X: a few groups of rows, each row roughly a mix of its group's hidden directions; some rows fit no group:
X (111 x 10):
[[  1  16 -11  -6   5   1  -4  32   0  -4]
 [  7   6 -24 -17 -10 -12   1  12   8   9]
 [ -7  16 -13 -19   4  -3   5  20   5 -14]
 [-21  -3  12   9  -3  14  -8 -13  -7 -18]
 [ -1 -10 -12  -9 -11 -26   2   3  16  10]
 [  8 -20 -26   5  -9 -11  -4 -11   0  -2]
 [-17  15  -5  14  18  -2   7  12  14  -4]
 [ -6   3  -7  10 -25  10 -22  -1   8  -5]
 [-12 -14  -8  -2 -19   5 -23  12   5   3]
 [ 21   1  -5  13   3  26  12   7   2   1]
 [-12 -11  17  -5   2   1   6 -28   4  -6]
 [-24  -5  27  -2  -6   3   2  -7   7   4]
 [  0  22 -22   4   7  -8 -11  -3  14   6]
 [  2 -12  15   9 -11   2   5  23 -10 -17]
 [-12  -1   7 -11   3  -5  25 -11   2  20]
 [  2  13  15  -6   7  -8   7  28   6   7]
 [ -8  -1   8  12  10  12  28 -13   6  -7]
 [ 12  21   6   7  24   1  -2 -14  -7   1]
 [ 16 -10 -18  -6  -3  -2   2 -13  24  -2]
 [ -6 -10  27  14   7   4  10 -15   5   5]
 [  5 -22  13   1  -8  12  -7 -16 -15  -8]
 [-12  14  -7 -12  17   0  -5   5  24  -6]
 [  4 -27   9   3  -1  -5  12 -14 -17   0]
 [  2  -2  23  22   9   4  -3  -1  -5 -19]
 [  3  16 -15   2   1   5  -9  26 -12  -6]
 [-14   7  -6  14  -9  19  -3  12  19  -6]
 [-24 -13  -4  -3  -1  13  17  10  10  -9]
 [ 12 -17 -16 -20   0  -9  -1 -12 -12   2]
 [ -1  -3 -10  21   4  19   0  11  17  13]
 [ -9  29  15   2  -4  -2 -10  12  -4   8]
 [-11  -5  32   6  -3  -7   4 -10  11   2]
 [  4   1 -14 -10  10  12  -2  21  -9 -20]
 [ -7  10  22 -10  13  -5   1 -23  -2   7]
 [ -1  -1 -22   1   3   3  -8  14 -25 -11]
 [  5   7 -25   4 -10  -4 -12  17 -14  -5]
 [ -2 -13  27  -4  -6 -13  10   4 -15  -5]
 [  3 -16  15 -15  12  -6  14 -18  -9  -2]
 [  7  -4 -11 -24  19 -13   8 -10  -1   5]
 [ -5  -2 -15  -1  21  23 -15  -3   5   3]
 [  2  18 -23   5   1  12 -16   8  11  -3]
 [ -1 -12  17   5 -21 -10  18  -3 -13   1]
 [-19   2  20   6  -5   9   8 -21   7  -7]
 [ 25  -2 -10   1  -8  -9  -5  -8 -20  12]
 [  8  14 -24 -14   3 -14  -8  -3   9   9]
 [  3   4 -21  -8  -8 -21  -2   9  13  14]
 [ -5  -1  -5  -7 -24 -16   7  19   5  -9]
 [ -2   8  31   5  -1  -4 -19   0  -7   5]
 [-10   7   0   7   8   8  -6   4 -33   0]
 [  6  -7 -16  -7  22  -1  10  12  19   5]
 [ -5  21 -16  -9  15   5  -5  17   4 -10]
 [  2  -1 -23  -2 -20 -15  -8   7 -15   4]
 [-17  -5   8  -9  -3 -14  26  -9   5   3]
 [-12  24  10 -12  17  -3  -6   6  11   6]
 [  7 -10  -2  -3  27  -7   2 -20  -8  -7]
 [  0  -1  30  -9   8  13   0 -16   4   2]
 [ 13  -2 -30  -4 -10  -4   2  15  -4   5]
 [ 23  12 -10  -7  -7 -16 -16  -5  -9   0]
 [ -4   2   2  14  -8  13 -17  20   6 -18]
 [  2  27 -10   5   3  -1 -20  13   8  -3]
 [-19   5  16  -5 -19  -1 -16   1  -1 -14]
 [ -3   1  25  15  -1  11   5 -18  -9   7]
 [  4 -22   3   8   4  -3  20 -11   9  16]
 [ -5  -1  21   2  -4 -10  10 -11  19  18]
 [ -8  21 -11   1  17  -1  -3  14  19  -1]
 [ -7   4  24   3  -3  -7  -1 -21  17   9]
 [ -6  14  10  -2  -5  -2  24 -12  20   2]
 [ -2  12  17  22  -4   8 -13   9   8 -14]
 [-14  -7  -3  11 -27  12  -8  -1  11  -9]
 [ 13 -14 -15   2  -8  -5  27   9   2  -3]
 [-15  -5   7  -6  23   8 -12  -9 -17  -4]
 [-11   4  15  13   5  16  19   2 -17  -6]
 [  3  19   4  17  -1  11 -12  22   8   0]
 [ 14  -8   7  -5   1   8  19  -3  26   5]
 [ 25   1 -25   0   3  -7   3   8   1  10]
 [-12   5  29   4   2  16   8  -5   9   5]
 [ -1  25  -7   5 -11  -5 -10 -10  15  15]
 [  3  27   3  15   0   9  -6  15  12  -6]
 [ 15  -3 -19  -7  -8 -10 -15  14 -14  -9]
 [  7  15 -10   2  11   3 -11  29   4   3]
 [  0 -17  16   5   5  12  14 -23  -4   2]
 [ -3  16 -10 -25  -2 -11  -1  18   7   6]
 [ 10 -11 -25  -5 -17  -4 -16  -6  -5  -1]
 [ -4 -11 -13  -1 -32  -4  -4   8  -4  -6]
 [  7  -4   2   3  -6  13  -8   4 -33  -5]
 [ -6  -6  23   8  17   5  14  -8   1  14]
 [  7 -13  17   2 -10  24 -12   9  -9  -7]
 [  4  23  18  12  18   5   6  -2   6   6]
 [ 14   8 -23   0   9   1 -11  20   3   8]
 [ -9   2   7  11  -3  11   4 -27  16   9]
 [ -5  21 -10   4  -9  -6 -18  11 -18   2]
 [  4  27  -4  -9   4   4  -7  19  13   0]
 [-11  -6   7  10 -25   3   5  21  -1 -10]
 [-18  -7  18 -18   3 -11  -1 -18  -1  -3]
 [ -2  21   9  16  19   4   1  14   9   0]
 [ 14  -9 -23   1  -7  -6 -13  13 -13  -9]
 [-10  -2   7 -12  13  -1 -26  -4 -17   1]
 [ -2  10  22  22   2  12   9   6  -4  11]
 [ -6 -13  22 -10  14   3  17 -15  -3  -1]
 [-18  -3   5 -16  -2  -3  16 -16  -4 -19]
 [-10   4 -18  -2  -7 -14 -13  11 -23   0]
 [ -3  13   8  14 -15  -2  -6  25 -12  -2]
 [ -6 -17   8  -2  -4 -14  -2 -28  10   1]
 [-11 -13   0  10   9   2 -11  -9 -23 -16]
 [ 18   6 -16 -10  -9  -5  -4  21  -7  12]
 [-10  21 -14   1  11  -8  -6  -6  22   0]
 [ -5  -4  11  13  18  10  -1 -27  -3   3]
 [  9 -19 -10  -5   3  -9  10 -10  26   3]
 [ 14  12   1  23 -10   5  -2  18  13   5]
 [  1  21 -16  -4  -2   3 -19   7  18   4]
 [  4  25   5  16   5   9   5 -18  11  -3]
 [  7  13   8  13  -1  16   7  13 -23  -6]]

one row of each group, then the others: which group is each in?
[-16 -11 -12  -9   4 -27  -8  -8  -3   5] -> U
[  1  -4 -25  -7  17   6  12 -18  -1  -1] -> P
[ 17  -3   1  -2  27  -9   9   4 -15   0] -> W

[-12   7   0   6  10  12  11  16  -3 -25] -> P
[  2 -23   3  -4  17  10  19 -13   1   3] -> U
[-13   9  -9   8   4  17  -4  25  11   1] -> W
[  6  -6  -4   2 -30  -2 -14  11  -4 -13] -> W
[ 2 21  0  0  0 -9 -8 16 25  4] -> U
[ 8  7 28  0 -5 16 -5 17  2 -1] -> W
[-13 -14   8  -6  22  -1  18 -14  -1  -4] -> W
[ 13 -13 -25 -10  -6  -7 -14   3  -2  13] -> P
[  2  -6  20  -7   8  22 -11 -18   2   0] -> W
[  5   3  23   8 -25 -10   1   9   8   5] -> P
[-19  10  12  10  13   7  -2  -1  19 -13] -> W
